Here are some points, each followed by its number:
Array([-43.,  15.,  -9.,  -4.,  -1., -63.,  31.,  19.,   4.,  46., -26.,
         4.,  36.,  25.,  19.,  -3.]) 0
Array([ 38.,   1., -29., -23.,  -3.,  18.,  27.,  17.,  11.,  38.,  -7.,
        27.,  32.,  24.,  11., -23.]) 1
Array([ 19.,   8., -56.,  16.,  23.,  -9.,  47.,   7.,  21., -19.,  -4.,
        12.,  48.,  49.,   9., -30.]) 2
Array([ 14., -49.,  -4.,  19., -42.,  -8., -23., -11.,   4.,  -2.,  23.,
       -38., -20.,  23., -40.,  15.]) 3
Array([ 10.,   6.,  35.,   6.,  37.,  35.,  -6.,  26., -63.,   2., -20.,
        -1.,   8., -55.,  14.,  -2.]) 4
Array([ 29.,  -4., -22.,  24., -31.,  17.,  12.,   0.,  -7.,  23.,   0.,
       -16.,  18.,  22.,  15., -39.]) 5
Array([  4.,  11., -11.,   9., -68.,  -4.,  -6.,  17.,  -5., -19.,   5.,
         3.,   9.,  -3.,   6.,  15.]) 6
Array([ -7., -18.,  34., -14.,  35.,  22.,  -3.,  10.,   8.,   4., -38.,
        -6.,   6.,  -4.,  -4., -36.]) 7
Array([  8.,   6.,  38.,   1.,  31.,  31.,  11.,  12., -59., -60., -37.,
         7.,   9., -31.,  10.,   7.]) 8
Array([-25., -33.,  24., -47.,  16.,  28.,  -7.,  -1.,   1.,  33.,  31.,
       -38., -19., -33., -28.,  10.]) 9
Array([ 30., -42., -19.,  12., -13.,   1.,  12.,  -4., -13.,   6.,  42.,
       -48.,  24.,   1., -30.,  15.]) 10
Array([ -1.,  27.,  32.,   8.,   6.,  21., -54., -51., -26., -18., -11.,
        10., -57.,   4.,  13.,  48.]) 11
Array([ -9.,  24., -10.,  -1.,  12., -32.,  30.,  13.,  13., -18., -21.,
        31.,  33.,  30.,  25., -31.]) 12
Array([-13., -57.,   5.,  -3.,   0., -23.,  32.,  26.,  18., -13.,  -7.,
       -31.,  34.,  45., -47., -19.]) 13
Array([-19., -26., -17.,  -8.,  10., -18.,  26.,  36.,  25.,  -7.,   3.,
       -15.,  36.,  37., -34., -30.]) 14
Array([-36.,   8.,  -1., -33.,  -3.,   6., -30.,  -9.,  36., -14.,   1.,
        14., -22., -23.,   4.,  20.]) 15
Array([-22.,  19., -14.,  26.,  37., -33.,  44.,  23.,  15.,  12.,   1.,
        23.,  41., -47.,  32.,   4.]) 16
Array([ -8.,   8., -10.,  14., -32., -25., -11.,  12., -16.,   5., -15.,
       -17.,   3.,  -2., -11., -15.]) 17
Array([ 14.,  -9.,   1.,  15.,  11.,  23., -24.,   2.,  -2.,  16., -11.,
         0., -29.,  18.,  -8., -41.]) 18
Array([ 10., -17.,  19.,  15.,   4.,  13., -31.,  -3., -17.,   4., -22.,
       -21., -23.,  12., -11., -28.]) 19
Which two points above are nearest to each new point, looking only along the 4 directions in which the numbered points spread most? Their numbers follow each, nearest first.
Array([-10.,  26., -17.,  -8.,   3., -34.,  35.,  25.,  17., -39., -39.,
        14.,  34.,  34.,  12.,  -2.]) : 12 0
Array([ 13.,  27.,  12., -46.,  20.,  -5., -45., -33.,  36.,  -3.,  18.,
        36., -34., -18., -44.,  32.]) : 15 11
Array([ 25.,  33., -25.,   6., -30.,  -3.,   6., -28.,  14.,  15.,  55.,
         8.,  15.,   7.,  30., -18.]) : 6 17
Array([  8.,   2.,   6.,  16.,  13.,   2.,  30.,   5.,  20., -25.,  -7.,
        14.,  36.,  43.,   5.,  -9.]) : 1 12
Array([ 32.,  -4.,   7.,  14., -38.,   8.,  17.,  12.,  -9.,  25., -29.,
        -7.,  11.,  18.,  -7., -28.]) : 5 18
Array([ 33., -23.,   9.,  21., -19.,  -8., -59., -54.,   3.,   7.,  25.,
       -16., -60.,  18., -11.,  28.]) : 3 11
Array([  3.,  27.,  -5.,  -7., -22., -27.,   0.,  -9., -23.,  13.,  29.,
         0.,  12., -43.,   8.,  32.]) : 15 17
Array([-26.,   7., -24.,  29.,  24., -38.,  37.,  16.,  28.,   9.,  -1.,
        14.,  28.,  23.,  16.,  -9.]) : 0 12
Array([ 15., -46.,  41.,   4.,  20.,  33., -36., -40., -22.,  -3.,  -3.,
       -43., -46.,   1., -32.,  43.]) : 19 9
Array([ 12.,  -7., -11.,  11.,  16.,  -6.,  49.,  40.,  32., -40., -27.,
        -9.,  40.,  44.,  -7.,  -4.]) : 1 2
